128 stands for zero in the data rows.
Some points, each followed by its number:
87 95 199 99 128 156 163 91 113 139 130 96 0
87 108 187 144 129 107 145 142 88 196 62 109 1
49 143 191 151 130 101 151 130 92 167 57 142 2
88 100 197 99 126 159 158 97 116 140 132 95 3
69 124 192 142 128 115 146 130 91 173 77 114 4
74 113 194 144 130 108 138 157 81 176 81 110 5
50 163 167 154 129 100 141 140 92 123 127 116 6
80 149 155 87 130 166 137 156 82 144 117 107 7
59 154 173 100 128 155 154 124 93 143 54 171 8
74 110 202 150 129 106 130 158 83 171 89 109 9
73 117 194 123 128 134 154 111 105 159 100 109 10
89 139 157 86 130 168 143 141 90 153 111 100 11
113 98 173 122 127 136 168 89 114 215 47 104 12
64 128 188 134 128 123 154 123 91 183 44 141 13
51 145 187 122 127 137 143 135 88 138 64 164 14
74 125 184 114 129 139 158 111 107 163 93 110 15
102 104 180 128 129 127 166 93 112 209 49 108 16
53 144 187 120 129 138 144 135 90 140 68 159 17
71 118 193 147 128 108 134 151 83 174 81 111 18
49 165 168 157 129 97 142 136 92 120 127 118 19
71 124 185 112 131 133 165 111 103 163 91 112 20
52 161 171 153 129 104 140 134 97 129 116 120 21
71 122 189 155 129 101 139 146 85 192 58 116 22
50 142 195 173 125 93 144 125 99 186 47 134 23
88 141 155 88 130 169 139 145 90 153 114 100 24
73 123 189 120 129 139 154 110 106 162 94 110 25
64 128 188 126 129 130 153 126 92 172 44 149 26
51 164 171 157 127 101 138 135 95 128 119 123 27
72 126 186 123 130 130 153 121 102 168 85 112 28
68 130 188 126 129 132 149 130 94 174 45 147 29
78 124 183 142 129 115 152 117 102 198 50 118 30
72 119 193 143 127 114 141 135 89 178 76 115 31
50 158 174 154 128 99 143 132 93 130 115 120 32
116 95 177 126 128 135 168 84 120 220 43 105 33
78 120 185 117 128 135 160 109 105 168 89 109 34
79 111 191 147 128 106 141 145 88 186 71 110 35
102 130 154 83 127 179 143 135 88 171 104 91 36
69 120 193 119 128 134 155 115 102 152 103 109 37
113 93 177 133 127 125 169 85 114 222 35 107 38
107 99 178 131 127 126 168 86 115 211 45 109 39
69 123 191 123 128 134 153 115 102 150 108 110 40
84 102 199 106 125 158 155 98 111 141 129 98 41
81 104 196 101 131 150 160 111 106 138 129 98 42
76 114 192 144 128 113 139 142 89 179 78 108 43
54 136 193 153 127 104 152 122 95 178 48 139 44
47 160 173 156 127 98 143 134 94 135 109 122 45
66 124 193 127 127 134 150 123 92 177 35 157 46
74 124 185 147 129 108 156 116 101 202 44 119 47
66 124 193 122 128 134 153 124 89 176 32 157 48
69 116 196 150 130 101 140 153 81 176 77 112 49
99 128 157 82 129 174 146 135 91 180 89 96 50
53 162 169 153 128 102 136 141 96 124 127 114 51
72 126 184 121 129 134 154 118 100 165 89 112 52
109 103 170 143 128 111 159 110 102 232 32 102 53
101 102 178 129 127 128 169 92 109 211 45 111 54
79 148 156 91 128 167 133 153 84 144 114 108 55
84 108 192 153 127 107 136 142 89 189 69 106 56
73 110 200 150 128 104 134 155 83 173 85 109 57
77 105 200 162 129 90 136 153 83 194 72 101 58
66 126 190 156 129 99 140 151 80 188 61 118 59
107 105 172 140 129 113 158 112 103 230 35 101 60
86 99 200 97 128 159 159 97 117 137 133 95 61
50 140 194 160 128 98 153 123 92 177 48 141 62
78 149 158 91 128 168 135 155 84 144 115 106 63
52 162 169 146 130 101 143 139 93 128 118 120 64
90 126 165 94 127 160 149 129 90 176 86 106 65
51 140 191 148 129 104 153 130 92 174 48 144 66
91 108 183 138 127 119 166 96 107 207 42 117 67
78 149 158 99 126 165 130 146 83 144 116 109 68
99 125 162 88 128 173 143 131 93 180 88 96 69
50 164 169 150 132 100 141 141 95 127 121 119 70
80 149 158 95 126 167 132 148 84 147 116 106 71
73 124 184 114 128 137 161 108 103 162 89 112 72
88 136 158 94 127 164 139 140 87 153 110 102 73
89 140 156 87 127 167 141 142 89 153 113 101 74
95 128 161 87 129 167 148 138 90 176 88 101 75
69 125 193 144 126 117 142 131 95 173 79 114 76
94 110 180 131 128 125 163 99 109 206 48 112 77
68 130 186 120 129 133 150 133 92 172 45 148 78
71 110 203 161 126 103 131 148 82 176 79 112 79
76 119 188 122 127 135 158 104 105 165 88 112 80
97 124 163 89 128 168 147 133 90 182 87 98 81
52 146 182 110 131 137 151 143 84 138 69 160 82
71 120 195 152 130 103 136 152 84 171 83 111 83
100 126 158 82 129 174 145 134 90 182 86 95 84
66 129 186 124 128 133 149 129 91 173 51 143 85
88 139 156 89 128 164 141 145 85 153 112 102 86
78 111 195 143 128 111 138 141 89 181 77 108 87
112 95 178 129 126 132 169 83 119 217 42 108 88
78 108 197 159 129 92 134 156 81 193 73 101 89
86 115 183 139 129 112 162 105 104 209 42 116 90
113 92 177 129 128 127 173 81 116 218 39 108 91
74 108 201 148 128 106 133 155 84 170 89 107 92
89 138 155 89 126 168 140 140 89 154 112 102 93
52 140 191 148 129 104 154 129 93 172 53 140 94
90 140 154 87 128 170 141 140 87 151 113 101 95
69 127 186 120 130 131 154 124 98 163 92 112 96
87 140 156 91 129 166 141 138 88 153 111 101 97
81 103 201 106 127 153 150 108 111 138 135 96 98
84 110 191 145 128 108 138 142 88 187 68 111 99
77 109 198 143 130 110 133 158 83 169 90 105 100
70 126 191 142 126 122 141 129 92 169 83 113 101
67 124 191 126 127 131 154 113 101 153 101 113 102
68 124 192 141 128 117 147 130 91 173 74 117 103
104 100 176 129 127 126 170 85 114 209 48 110 104
79 119 185 145 128 110 159 108 104 205 43 116 105
73 119 188 118 129 136 159 110 104 161 94 110 106
52 138 192 167 129 90 150 129 94 189 44 133 107
70 124 188 124 128 131 156 115 101 166 87 113 108
90 139 153 80 131 167 148 146 85 152 112 101 109
94 129 160 88 129 167 146 137 92 177 86 103 110
79 121 186 121 128 139 156 105 107 169 89 108 111
77 116 191 147 129 112 136 144 91 175 81 110 112
64 128 189 129 129 123 157 126 91 178 44 145 113
70 113 197 152 128 102 136 153 82 175 79 111 114
48 163 171 157 126 96 142 135 95 127 117 122 115
66 128 188 127 129 126 157 127 92 175 47 141 116
51 166 166 153 128 102 137 140 97 119 130 115 117
57 154 171 102 128 151 156 121 92 143 52 173 118
108 103 169 138 129 111 160 111 102 231 34 102 119
73 120 191 122 128 132 155 112 101 160 97 111 120
86 142 155 88 130 164 143 145 87 151 112 102 121
51 162 168 153 128 102 138 142 95 123 128 115 122
50 160 172 155 128 101 139 136 96 130 115 122 123
87 141 156 86 130 168 142 144 88 151 109 104 124
80 146 158 92 129 166 136 149 85 145 114 108 125
71 125 188 127 126 132 152 116 98 166 87 114 126
85 115 181 137 129 114 165 106 105 201 49 114 127
72 113 198 151 127 105 132 152 82 172 83 107 128
81 113 191 150 127 110 134 142 90 179 79 107 129
49 164 170 159 129 99 138 136 95 127 118 121 130
74 106 199 98 132 151 162 109 107 132 135 100 131
79 104 204 166 127 89 129 162 84 192 76 96 132
71 114 197 152 127 103 132 153 84 176 78 109 133
74 122 186 151 129 103 158 113 99 205 41 120 134
113 92 176 127 128 126 173 83 114 219 36 107 135
95 128 161 95 126 165 144 132 91 176 86 102 136
74 122 186 124 129 129 154 115 101 171 84 113 137
48 167 167 154 129 96 142 137 92 120 129 118 138
75 123 185 114 129 140 157 112 103 164 94 108 139
73 125 187 123 127 134 154 112 99 167 88 113 140
120 94 166 122 128 135 167 87 117 226 47 94 141
66 129 188 134 128 123 152 126 95 187 47 131 142
77 107 201 163 129 92 134 154 84 191 75 101 143
90 141 154 86 127 170 139 144 90 152 114 101 144
86 147 149 76 130 174 142 146 84 146 122 97 145
113 94 176 128 126 129 168 87 116 224 36 108 146
87 139 159 94 130 163 138 146 89 155 111 101 147
49 165 168 159 128 98 139 136 93 119 128 119 148
66 118 196 126 128 133 153 111 101 151 103 110 149
52 161 171 148 131 102 142 140 95 131 114 122 150
70 111 200 155 127 101 133 156 82 167 88 108 151
67 125 192 126 127 133 152 124 91 178 35 154 152
67 132 185 119 130 131 153 132 90 173 51 144 153
77 110 200 107 127 153 153 105 107 134 133 100 154
83 111 188 144 129 107 144 146 86 192 63 111 155
73 124 189 126 127 133 153 112 104 167 88 113 156
74 106 203 152 127 107 133 150 87 168 91 107 157
52 162 170 158 128 98 141 135 94 128 119 121 158
71 124 188 118 128 137 159 106 102 163 88 114 159
74 119 193 144 127 115 139 137 92 176 81 110 160
67 123 193 142 128 118 146 132 94 173 78 114 161
79 112 194 146 128 109 142 141 88 183 74 109 162
77 149 160 99 126 164 133 146 85 148 112 108 163
66 125 194 127 127 133 153 125 90 178 33 156 164
74 117 191 114 130 136 156 118 104 158 102 106 165
116 93 177 130 127 132 167 82 120 223 40 107 166
113 94 176 125 130 129 172 85 116 219 39 106 167
85 109 191 149 127 110 134 145 90 189 71 107 168
76 118 190 146 128 112 137 142 92 174 81 108 169
69 125 188 123 130 131 157 116 100 164 89 112 170
52 146 185 114 130 139 150 141 84 136 64 164 171
77 147 158 91 127 168 135 150 81 145 114 109 172
109 104 169 135 127 125 155 108 107 225 43 97 173
70 123 191 137 128 116 144 136 92 173 80 113 174
69 125 194 147 126 118 141 128 93 170 80 113 175
71 120 197 126 127 136 150 114 104 153 101 107 176
67 126 191 121 128 136 153 127 91 176 32 158 177
76 101 205 170 127 88 130 155 82 193 75 99 178
42 165 177 171 127 88 137 131 96 122 114 131 179
95 128 163 94 127 167 143 132 92 177 85 102 180
76 125 184 115 128 142 158 109 107 164 92 111 181
Which three points above are nearest to each new point? Their numbers follow each, nearest first.
83 113 188 147 129 107 139 147 88 184 72 107 35 99 168
69 130 185 124 127 134 150 128 92 175 50 143 85 29 153
75 125 186 146 128 113 155 114 100 200 46 118 47 30 105
51 146 186 115 129 142 145 142 87 136 66 165 171 14 82
72 116 196 152 128 105 133 152 85 176 79 110 133 114 18
76 103 203 169 127 87 131 156 81 192 75 98 178 132 143
84 101 200 106 129 152 157 98 111 141 126 97 41 3 0
73 118 190 121 128 132 161 108 104 165 88 111 80 106 34
71 123 188 118 128 137 159 105 103 162 92 112 159 106 72
82 109 192 144 127 112 139 141 91 182 77 107 87 162 43
70 114 200 156 127 103 134 151 83 168 87 109 151 128 57
74 119 190 122 129 135 152 116 103 162 96 110 120 10 25
50 145 188 122 128 135 145 135 86 140 64 163 14 17 171
83 109 189 146 129 105 143 146 87 191 66 110 155 99 35
49 138 194 170 126 87 152 123 92 188 44 135 107 23 62
75 117 190 140 130 113 143 144 90 177 80 109 43 169 112
70 124 190 156 129 98 138 155 82 188 61 116 59 22 49
41 167 176 168 127 89 141 133 93 120 115 129 179 115 130
78 118 184 145 128 112 157 111 105 203 43 118 105 47 30
99 130 154 85 128 170 145 137 89 169 103 93 36 50 75
101 126 156 84 127 173 143 136 90 174 101 92 36 50 69
85 97 200 98 128 157 163 92 112 139 132 95 0 61 3
101 111 170 146 129 108 157 118 98 224 40 105 60 119 53
120 97 167 126 127 133 161 91 116 227 45 94 141 33 12
74 120 189 155 125 107 156 104 102 205 38 123 134 105 47
76 120 191 123 128 136 153 111 105 164 92 110 25 156 120
104 105 177 125 129 131 166 95 112 211 48 107 16 54 104
94 125 164 96 127 161 149 129 92 180 82 105 65 136 180
82 102 202 106 127 155 150 103 114 137 135 98 98 41 154
43 165 176 170 126 91 135 133 97 124 114 129 179 115 130
75 121 191 121 128 138 154 108 107 161 95 110 25 106 10
66 130 187 132 129 123 153 127 92 183 45 139 13 113 142
80 110 193 145 128 111 143 136 91 185 73 108 162 87 99
52 146 187 121 128 139 144 136 87 138 66 164 14 17 171
69 124 189 134 126 129 154 119 93 181 43 143 13 113 116
68 124 188 149 131 96 142 157 80 190 61 116 59 22 49
75 122 186 145 129 110 159 114 102 201 42 122 47 134 105
66 126 190 141 128 120 151 123 92 188 45 133 142 13 113
66 125 189 129 127 127 152 115 98 165 86 115 126 108 170
71 128 185 133 129 121 154 125 95 192 46 129 142 13 30
67 130 187 126 127 132 150 128 93 175 46 146 29 85 26
73 119 188 118 129 135 158 110 104 162 93 110 106 25 120
91 127 165 97 126 161 146 128 90 174 87 104 65 136 180
63 129 191 135 128 124 151 123 93 181 44 143 13 113 116
66 129 188 126 130 125 154 123 99 161 91 114 96 170 28
79 144 161 100 127 161 134 147 83 149 108 110 163 68 125
78 114 192 145 128 113 137 143 92 178 77 107 43 112 87
52 146 186 114 130 142 145 143 87 136 67 165 171 82 14
49 138 195 158 127 98 152 123 93 178 49 142 62 44 66
71 115 194 146 128 111 146 135 88 175 75 112 31 160 4
69 123 190 138 129 115 146 136 92 173 79 113 174 161 4
41 165 176 169 125 89 140 131 95 122 115 130 179 115 130
102 105 179 131 128 127 162 95 116 212 46 109 16 54 39
69 123 190 156 129 98 137 151 82 187 62 116 59 22 49
63 128 188 135 128 120 156 123 91 186 43 137 13 142 113
70 124 190 125 127 131 157 114 100 166 86 113 108 170 126
101 127 157 87 129 173 140 137 90 173 102 91 36 50 69
90 111 185 142 128 115 162 103 106 208 44 112 90 67 127
71 124 185 109 131 135 165 111 103 159 95 111 20 72 15
72 123 190 118 127 138 152 117 102 153 103 108 37 40 165
76 125 185 116 127 143 157 107 106 163 92 109 181 15 139
67 125 190 155 129 98 139 150 81 187 62 120 59 22 49
65 128 189 132 128 124 154 123 93 181 48 138 13 116 113
79 146 160 91 129 165 138 149 85 144 114 109 125 172 55
89 112 184 138 128 117 163 104 106 211 44 115 90 67 127
65 130 189 137 129 118 152 123 94 188 44 132 142 13 113
77 120 188 144 128 113 154 113 104 197 51 118 30 47 105
97 107 180 129 127 125 164 100 109 208 45 113 77 16 54
68 128 189 156 128 101 136 150 85 182 68 116 59 22 49
70 124 190 127 128 129 157 113 100 166 84 114 108 126 170
123 92 167 120 126 136 172 83 116 224 48 94 141 33 12
81 107 193 146 129 109 146 135 89 186 72 108 162 99 35
63 128 189 136 129 116 156 123 92 191 45 132 142 13 113
72 106 202 153 128 101 134 156 82 173 86 108 57 151 92
89 148 149 76 129 181 137 146 86 147 126 94 145 144 24
69 124 192 124 128 132 151 117 101 148 110 109 40 37 102
54 144 186 119 128 137 145 135 87 143 66 158 17 14 171
73 104 204 112 128 143 156 107 105 134 129 101 154 98 42
83 108 191 151 129 107 138 143 87 190 68 109 56 99 168
42 166 177 168 127 89 138 134 97 122 114 130 179 115 130
67 131 187 133 130 120 153 129 93 189 46 132 142 13 113
95 109 179 131 127 127 163 98 112 205 47 115 77 16 67
79 152 156 87 131 166 135 156 83 142 118 107 7 63 55
124 96 165 115 130 136 168 92 118 224 48 92 141 12 33
80 106 200 168 130 94 127 161 86 194 76 97 132 143 178
115 103 170 134 128 124 155 108 110 231 39 97 173 60 119
79 149 153 83 130 168 137 158 82 144 117 106 7 63 55
68 128 189 133 126 127 152 117 98 162 89 116 126 108 170
114 93 178 134 127 125 168 84 114 224 36 109 38 146 135
49 143 190 152 129 101 152 131 93 169 55 142 2 94 66
119 98 165 116 128 142 166 90 116 218 55 94 141 12 33
67 128 190 131 128 126 153 125 93 183 45 140 13 113 116
92 127 163 91 127 161 150 132 87 176 85 106 65 136 110
70 115 195 148 127 107 145 131 87 177 74 114 31 4 162
70 124 190 129 128 128 152 119 100 167 88 114 126 108 28
93 126 161 92 130 157 152 134 90 182 81 104 65 110 136
68 118 193 119 128 134 157 114 101 155 102 109 37 10 149
79 103 203 109 127 152 148 107 112 135 134 97 98 154 41
72 125 186 114 129 137 162 108 104 162 91 113 72 20 159
42 167 175 171 128 89 138 133 94 123 115 129 179 115 130
69 124 191 138 129 118 144 133 93 172 82 115 174 161 4
63 132 187 138 128 116 153 124 94 185 49 132 142 13 113
65 129 191 137 128 123 151 122 96 183 47 134 142 13 113
62 132 187 138 128 117 155 124 91 180 48 136 13 142 113
88 149 149 78 129 179 137 147 86 147 125 95 145 144 24
67 128 189 133 126 126 152 117 98 161 89 116 126 108 170
94 106 183 139 127 118 167 93 109 210 42 114 67 77 54
66 130 185 125 129 128 155 130 90 174 49 141 116 153 85
75 116 192 142 129 113 142 138 92 181 76 109 43 160 87
78 114 193 149 128 110 134 142 91 180 80 108 129 112 43
83 108 191 151 129 107 138 143 87 190 68 109 56 99 168
83 108 190 148 127 106 142 146 86 191 64 108 155 99 1
110 103 172 133 128 122 156 109 107 222 46 98 173 60 119
71 124 191 156 128 103 135 146 85 187 63 116 22 59 35
51 144 187 121 127 134 147 135 86 140 63 164 14 17 171
64 129 188 136 128 118 153 123 94 190 43 133 142 13 113
71 125 190 143 128 113 143 138 92 170 82 112 174 76 160
70 122 191 146 127 111 140 136 89 173 82 112 160 31 169
67 122 192 125 128 131 155 114 101 152 101 112 102 149 37
111 101 170 139 128 122 156 106 108 230 39 97 173 60 119
52 146 189 122 126 139 142 136 87 137 66 167 14 17 171
93 125 161 92 130 158 152 133 90 181 81 104 65 136 110
51 161 172 154 129 100 140 135 97 132 113 123 123 21 32
77 107 199 152 128 104 134 154 85 178 82 107 57 128 133
120 95 167 118 128 137 168 87 116 225 46 94 141 12 33
106 104 174 143 126 117 156 107 105 227 40 101 60 53 119
53 137 192 161 128 93 152 127 95 187 47 133 107 62 23
40 165 176 168 128 86 143 132 93 120 114 130 179 115 130
51 166 167 156 129 102 134 138 98 119 131 116 117 122 51
73 106 202 154 128 100 133 156 82 175 85 107 57 151 9
71 121 195 122 126 139 149 114 104 153 106 108 176 40 37
92 125 164 99 127 162 146 125 90 176 85 105 65 136 180
103 128 152 78 127 179 143 135 90 173 103 91 36 50 84
74 121 189 122 127 140 152 106 107 162 95 111 25 106 80
43 161 178 164 127 88 145 134 91 126 111 130 179 115 45
40 166 176 169 128 87 141 135 94 121 115 131 179 115 130
83 109 193 149 127 110 137 144 88 186 74 107 168 56 35
77 124 185 114 128 142 157 110 106 164 92 111 181 15 139
69 125 190 130 126 129 153 115 99 165 87 115 126 108 156
92 110 184 141 128 116 164 99 108 210 41 112 67 90 77
68 121 191 157 127 96 138 150 80 189 60 115 59 22 49
41 167 175 165 128 88 141 137 95 121 114 127 179 115 130
76 121 185 115 128 138 159 112 101 164 92 109 139 106 15
111 95 178 130 125 133 165 82 119 216 42 108 88 166 33
57 143 185 117 128 140 146 136 90 140 64 160 17 14 171
114 96 174 122 127 136 169 88 114 217 45 104 12 33 167
72 119 197 125 127 138 151 113 104 152 103 106 176 149 37
121 95 167 123 128 135 167 86 115 227 46 95 141 33 12
78 120 186 145 129 108 158 111 104 206 43 119 105 47 134
79 111 191 146 128 107 141 145 88 185 72 111 35 162 99
56 152 171 102 129 150 158 123 92 144 49 174 118 8 171
77 116 192 141 128 115 140 144 88 178 78 112 43 112 87
64 128 189 150 129 104 155 121 95 197 45 124 47 134 30
83 104 199 106 129 151 157 97 112 137 131 97 41 3 98
71 121 193 119 129 135 154 119 100 155 104 107 37 165 40
73 120 193 139 128 117 145 134 93 171 83 111 174 161 160
80 105 200 107 127 152 151 108 110 140 131 98 98 154 42
44 163 177 166 128 91 141 134 93 125 112 128 179 115 130
103 129 153 78 127 182 139 138 94 173 105 88 36 50 84
71 122 191 135 127 119 144 138 93 172 85 111 174 161 160
89 147 149 77 126 180 141 144 87 147 125 95 145 144 95
88 135 160 96 125 164 137 140 88 155 111 102 73 147 97
42 165 177 170 127 87 139 133 95 121 114 130 179 115 130
71 122 188 118 127 135 164 103 103 163 89 114 159 72 80
83 109 194 154 126 109 133 138 89 189 72 108 56 168 99
89 111 183 143 126 116 161 103 108 210 42 115 90 67 127
73 121 189 117 129 137 159 111 103 160 94 111 106 25 139
72 111 197 103 132 146 160 112 106 131 134 101 131 154 42
71 126 188 138 128 122 141 133 94 171 84 112 101 174 76
91 126 162 89 130 159 154 134 86 176 82 105 65 75 110
89 128 164 95 128 162 148 132 90 174 84 109 65 136 180
66 132 187 135 127 121 152 125 95 189 45 134 142 13 113
103 128 154 81 129 179 141 135 91 173 104 89 36 50 84
75 122 186 120 127 142 151 109 106 161 96 110 25 181 139
72 120 188 119 128 134 158 108 103 162 94 112 106 120 25
80 112 190 153 129 106 138 142 88 184 72 111 35 162 56
69 128 187 120 131 130 155 124 102 164 90 112 96 28 52
61 128 192 156 129 98 155 120 95 199 41 125 134 47 107
40 164 176 170 127 87 141 133 94 122 112 132 179 115 130
77 103 203 170 127 89 128 157 82 192 77 99 178 132 143
64 130 190 129 127 125 153 126 92 178 42 145 113 116 13
69 126 191 120 127 138 152 129 91 176 34 155 177 48 152
71 125 190 128 126 135 152 110 104 155 101 112 102 176 120
70 120 194 147 126 111 142 133 91 178 75 114 31 4 160
87 145 149 74 128 177 143 146 85 146 123 95 145 109 144
69 125 193 144 127 116 143 131 94 173 79 114 76 161 4
110 95 179 132 126 133 163 84 118 217 45 106 88 33 166
112 105 171 133 128 125 155 108 110 225 44 98 173 60 119
113 99 173 135 126 121 162 97 109 226 43 97 173 38 146
79 116 192 145 127 115 141 133 95 179 76 109 160 31 43
68 123 192 127 128 130 156 111 100 154 100 112 102 149 120
41 166 173 163 131 89 142 139 93 121 114 130 179 115 130
52 147 186 119 128 138 145 138 88 136 64 166 14 171 17
100 129 157 86 127 176 144 133 90 170 103 93 36 50 69
67 129 189 158 126 97 137 147 84 183 64 118 59 22 49
69 130 186 126 128 133 150 128 94 177 49 139 85 29 116
81 102 203 108 128 153 152 104 111 136 133 98 98 154 41
52 161 171 149 129 102 143 140 95 130 115 121 150 64 21
96 126 161 88 129 167 148 133 90 183 83 99 81 110 75
80 110 192 142 129 107 143 147 84 184 70 112 35 99 162
43 165 178 171 125 90 136 132 95 122 114 129 179 115 130
97 123 159 87 129 167 148 134 89 185 86 96 81 84 69
101 103 181 133 127 124 163 95 112 210 47 109 16 54 77
74 107 202 117 126 145 152 105 107 134 129 102 154 98 42
66 128 186 126 129 127 156 126 90 178 47 141 116 113 13
73 124 183 113 128 139 160 108 103 164 90 111 72 15 181
81 110 190 148 130 103 144 145 87 191 65 112 155 35 99
42 166 175 167 128 90 136 137 97 120 117 128 179 115 130
70 124 187 124 129 131 155 115 101 167 87 114 108 170 140
104 101 180 134 126 129 164 85 115 215 44 109 39 104 54
47 160 174 157 129 97 145 133 92 131 109 125 45 32 115
74 121 189 115 129 141 154 117 103 157 101 109 165 37 139
72 121 195 122 126 139 149 114 105 154 106 108 176 40 37
42 166 176 169 129 87 141 135 96 123 114 129 179 115 130
74 119 192 122 128 139 154 110 105 156 100 109 10 120 25
73 122 190 121 128 139 155 112 105 160 99 109 25 10 120
66 125 192 158 128 97 139 148 83 188 58 120 59 22 49
103 105 173 143 128 111 157 111 102 225 41 101 60 119 53
91 140 153 85 127 172 138 145 89 152 115 100 144 24 95
87 144 149 74 129 176 144 144 84 147 123 94 145 109 144
70 126 189 129 127 132 148 121 101 164 90 111 126 28 108
48 139 196 156 129 98 152 123 91 174 47 142 62 44 66
78 120 186 143 128 111 158 111 104 202 47 119 105 47 30
72 122 187 126 128 131 155 113 102 170 84 112 137 108 156
91 127 166 93 129 158 149 133 89 175 85 105 65 136 180
50 147 186 116 128 137 147 140 85 137 64 165 171 14 82
41 165 178 173 127 87 137 130 96 122 114 132 179 115 130
73 126 186 119 130 133 152 121 102 165 89 111 52 28 96
73 120 190 120 129 136 158 108 104 160 93 112 106 25 120
74 114 198 152 128 107 131 155 85 176 79 110 133 128 114
49 147 186 116 129 135 152 138 83 135 63 166 171 82 14
41 165 177 170 128 87 141 133 94 122 114 130 179 115 130
79 118 185 145 129 110 161 110 103 207 42 118 105 90 47
76 120 193 139 128 117 138 140 93 176 81 110 160 169 43
101 130 151 75 129 176 147 139 87 174 103 89 36 50 84
50 145 185 115 129 136 149 139 84 134 64 165 171 82 14
96 105 181 137 129 118 166 94 110 214 38 113 67 54 77
54 155 174 158 127 103 142 128 96 139 106 122 45 32 123
69 126 189 159 127 104 151 111 102 202 42 123 134 47 105
90 127 164 92 129 161 151 132 89 176 82 107 65 136 180
41 166 177 170 128 88 137 133 95 121 116 131 179 115 130
44 163 178 165 127 92 139 133 96 127 108 131 179 115 45
71 111 199 151 127 102 132 156 83 168 90 107 151 92 9
71 126 190 134 126 128 148 121 96 182 43 141 13 142 113
70 119 193 119 127 137 154 114 104 154 103 110 37 10 40
71 115 200 154 127 105 132 153 83 167 90 109 151 128 9
89 109 184 141 128 116 163 99 107 207 42 115 67 90 127
110 96 175 124 128 133 170 88 114 214 47 107 12 88 167
41 165 177 169 128 87 142 134 94 122 115 130 179 115 130
90 128 163 92 129 160 151 135 91 174 87 104 65 110 75
40 165 177 171 129 86 140 134 94 121 113 131 179 115 130
71 119 191 120 128 133 160 109 103 160 92 111 106 120 159
50 167 167 153 128 100 139 141 95 117 133 117 117 138 122
103 129 151 77 128 177 145 139 90 173 103 90 36 50 84
78 115 193 140 127 118 139 138 93 176 84 106 160 43 169
74 124 189 124 128 136 149 116 106 165 88 111 156 140 52
67 129 188 134 126 123 150 126 95 186 45 134 142 13 113
74 125 185 117 127 144 155 107 107 166 92 111 181 15 25
121 95 170 126 127 134 163 87 116 227 45 94 141 33 166
42 165 175 171 127 88 139 135 96 122 114 130 179 115 130
91 146 151 78 127 181 135 145 89 148 126 94 145 144 24
73 120 188 114 131 134 161 113 103 159 95 111 106 20 139
101 127 151 79 128 176 146 135 88 172 103 92 36 50 84
113 102 170 137 129 122 157 106 109 230 37 98 173 60 119
67 124 191 157 129 99 137 150 83 188 60 118 59 22 49
94 105 182 137 128 116 168 96 108 213 40 113 67 77 54
120 92 167 117 130 135 173 85 115 225 46 95 141 12 33
72 125 189 120 127 139 157 102 104 164 91 112 159 80 25
70 119 194 146 126 112 142 134 90 177 78 113 31 160 4
50 165 170 162 126 100 135 132 95 119 130 119 148 19 138
64 128 190 126 129 128 152 126 89 175 43 149 26 113 29
114 105 169 131 128 128 154 110 109 227 43 97 173 60 119
71 120 193 121 127 135 154 114 103 154 102 108 37 176 10
72 113 198 154 128 105 131 152 85 175 80 110 133 128 114
74 120 188 119 128 136 158 110 105 163 93 111 106 25 34
63 127 190 137 129 115 154 126 91 189 48 130 142 13 113
101 128 156 87 127 174 145 132 90 174 99 93 36 50 69
95 128 163 94 126 168 142 132 93 177 85 102 180 136 110
83 107 195 152 127 108 137 142 87 186 70 108 56 168 99
100 101 179 133 128 123 170 90 111 213 42 112 54 39 104
67 121 196 149 124 115 143 126 93 173 78 114 175 76 4
76 102 204 173 127 85 134 152 78 192 73 100 178 58 143
69 127 188 156 129 98 138 154 83 183 65 117 59 22 49
78 149 154 88 128 165 137 155 83 144 117 107 7 63 55
124 93 169 121 127 141 167 78 119 224 49 94 141 33 12
87 111 182 134 129 117 167 103 106 205 45 113 127 67 90
68 123 190 155 129 97 139 151 80 188 60 118 59 22 49
53 144 187 118 128 139 143 137 91 140 69 158 17 14 171
93 108 181 137 127 119 164 97 109 210 43 112 67 77 90
69 117 196 146 129 101 139 156 81 177 78 112 49 114 5
